A single turn carries every row of the set below to another of its rows. Some are shown first; where does it send the rows asked next?
J159: [-.31,.16,.04,-.27,-.17,.02,-.03,.06,.22,.07,.09,.11,-.16,.29,-.47,-.14]
J388: [-.02,.05,.21,-.19,-.14,.14,.10,-.20,.38,.04,.10,.04,-.16,.24,-.30,-.40]
J547: [.03,.07,.21,-.21,.06,-.19,.24,.05,.01,.00,.15,-.08,.10,.19,-.02,.04]
J542: [-.20,.19,.30,-.18,-.08,.10,-.05,-.07,.28,.14,.07,.15,-.09,.45,-.24,-.39]
J871: [.04,.09,.11,-.22,-.11,.14,.12,-.18,.31,.11,.14,.00,-.21,.26,-.22,-.43]
J659: [-.07,.01,-.02,.02,.19,-.29,-.12,.08,-.03,.12,.15,.21,-.08,-.08,-.14,.00]
J397: [-.26,.19,-.10,-.31,-.13,.01,-.01,.07,.16,.12,.10,.04,-.19,.30,-.40,-.14]
J841: [-.24,.09,.09,-.28,-.04,-.16,-.22,.01,.24,.11,-.17,.11,-.07,.36,-.42,-.09]
J570: [-.13,.04,.08,.09,.21,-.15,-.07,-.14,.03,.17,.22,.13,-.10,-.16,-.04,-.30]
J555: [-.26,.07,.00,.04,.24,-.20,-.12,-.08,-.04,.14,.12,.12,-.02,-.12,-.07,-.20]
J477: [.14,.05,.26,-.18,.02,-.17,.26,.03,.07,.07,.26,-.05,-.02,.15,-.03,.00]
J998: [-.14,-.01,-.09,-.01,.19,-.20,.00,.00,-.05,-.04,.11,.11,.05,-.12,-.10,-.05]
J585: [-.23,.07,-.01,.05,.19,-.19,-.10,-.06,-.02,.17,.22,.14,-.11,-.17,-.11,-.20]
J722: [.14,.02,.20,-.21,.04,-.28,.17,.07,.05,.08,.17,-.05,-.02,.13,-.09,.11]
J810: [.15,.05,.32,-.18,.10,-.26,.14,.02,.05,.11,.12,-.03,.05,.23,.02,.02]
J538: [-.02,.16,.10,-.22,-.10,-.07,-.13,.04,.26,.32,.13,.15,-.34,.36,-.34,-.23]
J654: [.01,.07,.21,.12,.21,-.13,-.05,-.02,.02,.19,.27,.26,-.08,.03,.05,-.26]
J310: [.03,-.04,-.11,-.33,-.05,-.14,-.05,-.12,.29,.06,-.13,-.06,-.17,.17,-.39,-.13]
J442: [-.08,-.22,.13,-.27,-.15,-.10,.02,-.10,.34,.00,-.10,.13,-.23,.19,-.39,-.16]
J914: [.01,.11,.20,-.20,.00,-.18,.23,.12,.00,.07,.26,-.03,-.01,.18,-.08,.08]
J152: [-.33,-.07,.09,-.27,-.20,.03,.08,.02,.23,-.02,.01,.17,-.18,.27,-.39,-.17]
J165: [-.27,-.10,.20,-.27,-.06,-.13,-.11,-.01,.24,.05,-.21,.21,-.08,.40,-.30,-.16]
J845: [-.32,.00,.29,-.22,-.12,.05,.01,-.01,.24,.06,-.03,.24,-.10,.45,-.23,-.30]
J580: [-.06,-.06,.00,-.30,-.10,-.13,-.07,-.12,.34,.00,-.13,.00,-.14,.16,-.48,-.10]
J653: [-.08,.12,.22,-.19,-.15,-.04,-.13,.01,.32,.24,.13,.19,-.30,.33,-.41,-.23]
J471: [-.27,-.11,.17,-.27,-.11,.06,.10,-.12,.26,-.11,-.13,.10,-.02,.31,-.26,-.28]
J244: [-.07,-.15,.33,-.20,-.07,-.07,-.05,-.14,.34,.09,-.15,.21,-.15,.37,-.22,-.31]
J558: [.02,.14,.31,-.17,.06,-.16,.20,.08,.00,.09,.21,-.01,.07,.27,.03,.00]
J827: [-.16,.25,.19,-.21,-.04,.10,-.03,-.04,.20,.21,.09,.11,-.12,.48,-.16,-.40]
J516: [-.03,-.03,.06,.03,.28,-.24,-.07,-.09,.00,.00,.00,.12,.10,-.04,.02,-.14]
J955: [-.10,.10,.07,.08,.12,-.09,.02,.07,-.02,.14,.37,.24,-.13,-.05,-.07,-.17]
J107: [.02,.11,.25,-.20,.08,-.27,.12,.12,-.01,.10,.13,.00,.06,.26,-.03,.10]
J35: [-.16,.01,.02,.05,.24,-.23,-.13,-.13,.01,.15,.11,.11,-.06,-.17,-.08,-.20]
J634: [-.18,.13,-.03,-.32,.02,-.18,-.20,.02,.18,.15,-.19,.05,-.08,.39,-.33,-.10]
J366: [-.13,-.13,.22,-.22,-.21,.09,.13,-.10,.34,.01,.07,.16,-.25,.24,-.31,-.31]
J372: [-.13,-.11,.25,-.22,-.16,-.10,-.08,.01,.32,.17,-.01,.27,-.30,.33,-.36,-.19]
J573: [-.06,.06,.14,.09,.21,-.04,.08,-.09,.00,.02,.22,.16,.06,-.01,.08,-.31]
J657: [.09,-.07,.08,.06,.21,-.15,.04,-.14,.07,.01,.15,.11,-.01,-.13,.01,-.22]
J328: [-.22,.14,.05,.04,.18,-.18,-.09,.12,-.09,.13,.22,.25,-.01,.04,-.06,-.09]
J326: [-.17,.05,.09,.07,.26,-.17,-.10,-.16,.01,.15,.13,.11,-.02,-.12,.00,-.29]
J359: [.12,.02,.18,-.23,.04,-.05,-.07,-.24,.34,.14,-.14,.00,-.10,.35,-.14,-.39]
J976: [-.11,.05,-.03,-.31,.01,.02,.06,-.21,.23,-.06,-.18,-.11,.04,.29,-.21,-.30]
J228: [-.19,.03,.01,.05,.23,-.16,-.05,-.16,.01,.09,.14,.08,-.02,-.18,-.05,-.25]
J948: [.13,.08,.30,-.17,.04,-.26,.14,.10,.05,.17,.23,.02,-.06,.22,-.04,.05]
J451: [.06,-.03,.27,-.20,-.01,-.05,-.09,-.25,.39,.07,-.16,.04,-.07,.31,-.24,-.35]
J90: [-.17,.01,.08,-.28,-.04,.01,.01,-.20,.29,-.10,-.19,-.04,.06,.27,-.31,-.26]
J487: [-.20,.09,.07,.08,.22,-.19,-.14,-.07,-.01,.22,.20,.17,-.10,-.10,-.06,-.24]
J282: [-.23,.11,.07,.08,.21,-.12,-.07,-.10,-.02,.17,.23,.15,-.06,-.11,-.03,-.29]

J326 -> J555
J722 -> J948
Where do these go?
J657 -> J659
J372 -> J244
J451 -> J841
J310 -> J538

